In the data rows, zero lies at 4.5, halfway between 4 and 5.
Here are some points:
[6 4 7 5 4 6 7 4 4 7 0 7 6 5 2 1 5 6 1 8 4 3 3 2 5 5 5 4 6 7 7 5 3 2 3 4 4
 8 3 3 5 4 4 6 6 4 2 8 6 9]
[4 5 6 3 6 6 1 2 4 6 4 4 4 6 5 3 7 4 6 4 3 3 5 5 5 6 5 4 1 7 6 5 3 3 5 6 3
 7 4 4 4 5 7 3 4 7 7 6 5 4]
[7 4 6 5 6 5 5 4 4 8 4 7 7 6 5 1 7 6 3 6 5 5 5 3 4 1 3 6 7 3 6 4 4 5 2 2 6
 7 3 4 3 4 4 5 7 7 4 3 2 5]
[2 2 7 3 4 4 1 4 4 1 7 3 5 3 4 4 3 4 7 4 2 5 5 4 4 5 3 4 1 5 3 1 6 2 2 3 3
 0 3 5 6 4 3 2 5 4 4 5 7 3]
[7 3 6 7 6 6 9 4 3 4 3 6 6 6 7 4 9 4 4 6 3 6 7 5 3 2 2 5 9 5 5 5 2 3 7 6 5
 7 7 4 2 5 4 3 4 3 5 6 4 4]
[5 6 4 8 5 5 3 3 4 5 6 5 4 4 4 4 4 4 9 5 3 6 5 4 3 2 4 2 2 8 4 5 1 3 6 5 4
 3 4 5 6 4 5 5 4 6 5 4 7 2]
[3 4 5 5 3 6 4 3 6 5 2 4 5 5 5 4 5 5 4 6 3 4 5 3 6 5 6 4 6 5 6 4 2 7 4 4 5
 5 1 2 1 3 3 6 5 3 2 5 5 5]
[0 4 0 3 4 1 4 7 7 2 8 4 0 3 3 8 0 2 7 1 5 4 4 5 6 7 5 5 1 4 4 4 8 3 5 6 3
 1 4 6 8 4 5 8 3 4 8 2 1 1]
[2 3 7 3 4 4 4 6 8 5 4 4 6 6 3 5 2 4 4 2 2 3 2 3 3 6 8 4 6 7 5 1 5 6 5 4 6
 4 5 3 6 4 3 5 5 5 2 5 5 6]
[3 5 2 3 5 1 7 5 5 4 4 6 2 4 5 5 5 4 3 3 5 4 4 4 4 3 3 7 5 0 4 7 8 7 4 7 6
 7 5 6 3 6 5 7 3 2 6 3 2 5]
[2 5 2 2 5 6 5 5 5 6 5 3 5 7 4 5 5 3 2 1 6 6 5 6 5 4 6 6 3 4 3 4 9 7 6 5 3
 5 6 6 4 5 6 6 5 3 7 4 2 2]
[5 3 8 6 5 5 2 5 8 4 4 2 4 6 4 5 4 5 4 8 1 5 5 3 7 5 7 1 3 7 5 3 2 3 3 3 5
 3 3 1 4 3 4 4 5 7 3 6 8 4]
[1 3 6 5 5 2 1 1 8 2 6 3 4 4 6 6 2 3 7 4 1 5 4 5 5 6 3 5 4 4 5 0 2 2 2 4 3
 2 4 3 4 2 1 3 5 5 2 3 7 3]
[3 4 4 3 4 4 2 2 6 4 9 4 6 5 5 3 1 3 7 2 4 5 1 6 5 7 3 4 3 7 2 1 2 5 5 6 2
 4 4 5 2 2 3 4 6 6 6 1 6 2]
[5 4 2 3 7 5 5 4 3 6 5 6 6 5 6 5 6 3 4 4 4 7 5 6 3 3 3 6 4 3 4 4 6 7 6 4 4
 7 8 6 4 5 7 3 4 5 6 3 3 1]
[6 1 5 7 7 4 4 2 4 3 2 5 5 5 4 7 5 2 5 7 4 4 4 2 7 3 6 4 6 6 3 3 3 8 2 7 7
 4 3 4 2 5 5 4 8 6 2 4 7 5]
Here are 10 more points, each followed by its number:
[1 3 3 3 3 1 6 6 8 3 6 3 4 2 3 8 0 4 5 2 4 3 2 5 4 6 7 3 5 5 4 3 4 4 4 6 4
 5 5 1 5 4 6 6 5 4 4 6 3 4] 0
[5 4 8 5 5 6 2 2 6 5 6 3 5 3 3 5 5 6 6 7 2 4 3 5 5 8 4 1 4 7 7 2 0 3 1 4 4
 2 3 2 5 4 2 2 6 5 2 6 8 4] 1
[4 7 5 1 4 5 5 6 4 4 5 3 5 7 6 4 3 6 3 5 4 1 5 3 6 6 7 4 2 7 4 5 5 4 4 4 5
 3 3 6 4 4 3 4 3 5 5 4 5 5] 2
[1 6 2 2 5 1 2 6 5 3 7 2 4 4 4 5 1 3 4 1 7 3 3 5 5 5 6 8 5 4 3 4 9 7 5 5 2
 2 5 4 6 5 3 7 4 3 5 3 2 3] 3
[6 5 8 4 3 7 3 2 6 2 5 5 6 2 6 0 6 6 3 8 4 5 4 7 5 6 2 4 4 7 6 3 2 0 2 3 2
 4 3 3 4 3 2 3 6 7 4 5 6 3] 4
[3 7 4 5 7 6 4 5 6 5 5 4 4 4 3 6 6 5 3 4 3 4 4 3 5 6 6 6 2 7 6 4 1 5 5 3 4
 5 2 6 5 3 4 6 6 5 2 4 4 5] 5
[2 8 0 2 5 2 9 8 5 4 4 6 4 7 4 5 5 5 2 3 9 4 6 6 5 5 7 9 4 3 3 9 9 3 8 5 2
 6 4 7 5 3 7 5 1 1 4 5 0 5] 6
[3 3 8 7 3 6 3 1 4 3 6 3 3 3 6 5 4 4 8 7 1 4 7 4 3 6 3 3 2 3 4 5 1 1 1 3 4
 4 4 3 5 6 3 2 5 6 5 5 5 2] 7
[9 5 6 4 3 7 4 4 4 6 4 4 5 5 5 4 5 8 4 5 4 4 5 3 4 5 7 2 3 5 6 5 3 5 5 1 6
 5 3 6 4 2 4 6 5 5 3 4 5 6] 8
[4 6 7 4 3 7 0 5 6 5 5 4 8 3 4 2 2 3 7 5 5 5 3 6 6 7 6 2 2 8 4 4 3 2 7 4 2
 4 3 4 6 3 5 7 6 6 4 5 7 5] 9
Which of these numbered points is nearest to each point below, looking only along the 3 directions in which the first points spread most? Its number follows each.
[4 1 6 5 6 6 1 2 8 3 6 3 5 2 5 5 4 6 6 5 2 5 3 5 5 4 4 3 4 4 4 0 3 6 2 3 6
 0 3 3 5 3 0 2 6 6 5 6 6 4] > 9
[4 5 5 3 3 3 4 5 5 5 8 7 5 4 3 4 2 5 4 5 6 3 4 5 4 5 6 6 6 5 4 6 6 3 5 4 6
 5 5 3 5 4 6 6 3 3 4 2 4 6] > 2
[6 4 2 2 5 2 9 4 4 4 5 6 5 4 5 6 6 5 2 5 7 4 6 5 3 5 4 5 7 3 5 8 6 4 6 6 3
 7 7 7 6 4 6 6 2 1 7 2 3 4] > 6
[3 5 5 3 2 1 7 6 7 1 8 6 3 2 3 6 3 5 6 2 5 2 3 4 3 4 4 2 3 2 5 2 6 3 5 2 7
 3 5 4 8 6 5 4 5 4 1 5 5 7] > 0
[0 8 1 1 1 1 5 6 5 2 6 4 2 4 2 6 1 2 5 2 8 5 6 9 4 8 6 5 2 4 4 9 6 1 6 6 3
 5 7 6 7 5 6 7 0 4 6 4 4 3] > 3
[4 4 6 5 5 3 2 3 5 3 7 3 2 3 4 5 3 5 7 3 1 5 4 5 4 6 2 0 3 6 4 4 2 4 4 5 4
 2 4 5 6 4 5 5 5 6 7 6 9 3] > 9
[4 4 6 7 5 6 2 3 6 3 5 4 2 4 5 5 6 5 8 5 0 5 4 6 5 6 3 2 3 6 4 3 1 4 4 4 5
 5 5 3 4 5 5 3 7 4 6 3 7 2] > 7
[5 5 1 5 6 4 7 4 3 6 5 6 5 6 4 6 5 4 5 4 6 6 5 3 4 1 4 7 6 3 4 4 8 9 6 7 6
 5 6 5 2 7 7 6 5 5 7 3 2 5] > 6
[6 3 4 6 5 7 4 5 3 4 6 3 4 6 6 7 7 4 6 5 5 6 6 5 4 4 0 4 2 3 5 5 3 1 5 6 3
 5 8 7 5 4 9 4 5 5 8 4 5 1] > 7
[2 4 3 3 3 0 6 4 7 3 4 3 2 5 3 7 2 3 6 4 3 5 4 5 4 5 5 4 5 3 5 5 4 4 2 9 4
 5 5 5 4 3 6 7 3 4 4 4 5 5] > 0
[6 3 3 5 7 4 2 1 5 4 9 1 4 3 5 6 5 2 8 5 2 7 2 7 6 4 3 3 5 3 4 3 3 6 5 4 8
 4 8 6 3 5 7 4 9 7 7 2 7 1] > 7
[4 4 3 6 7 6 0 2 6 2 5 5 3 4 5 7 4 4 8 5 2 5 4 5 4 4 4 4 3 2 4 3 4 5 4 5 5
 2 4 5 4 4 5 2 8 5 5 3 7 2] > 7
[4 3 4 4 5 3 2 5 6 2 8 3 3 5 4 7 3 5 7 4 3 6 5 4 5 7 3 2 1 4 5 4 4 2 3 5 3
 3 5 5 4 4 5 5 4 6 7 1 5 1] > 9
[7 6 7 4 4 7 0 3 6 5 4 3 5 4 4 4 5 5 6 7 2 4 3 4 6 4 5 2 3 7 4 2 0 4 5 3 8
 4 3 3 3 5 4 3 6 6 1 5 9 6] > 1
[6 4 6 4 7 6 0 2 3 5 6 4 6 3 6 4 5 4 6 5 3 6 4 5 5 3 2 5 4 3 3 4 2 7 5 5 5
 3 5 5 4 5 3 1 5 4 4 4 6 4] > 7
[7 4 6 6 6 5 5 5 5 5 1 7 8 6 5 2 8 6 3 7 5 3 5 1 4 3 6 5 7 5 6 3 5 8 4 3 6
 4 4 4 5 4 5 2 7 3 1 6 5 7] > 8
[4 3 5 8 5 6 1 1 6 3 4 4 3 4 5 2 5 6 7 7 2 4 3 5 6 5 4 2 4 5 5 5 3 3 3 3 6
 3 2 5 5 5 3 1 7 7 4 3 6 5] > 4
[4 5 6 4 6 4 0 2 4 4 6 3 2 5 7 7 2 4 8 2 4 7 7 6 6 5 3 3 3 4 4 3 4 6 3 5 4
 2 4 4 5 5 4 2 5 6 4 6 7 1] > 7
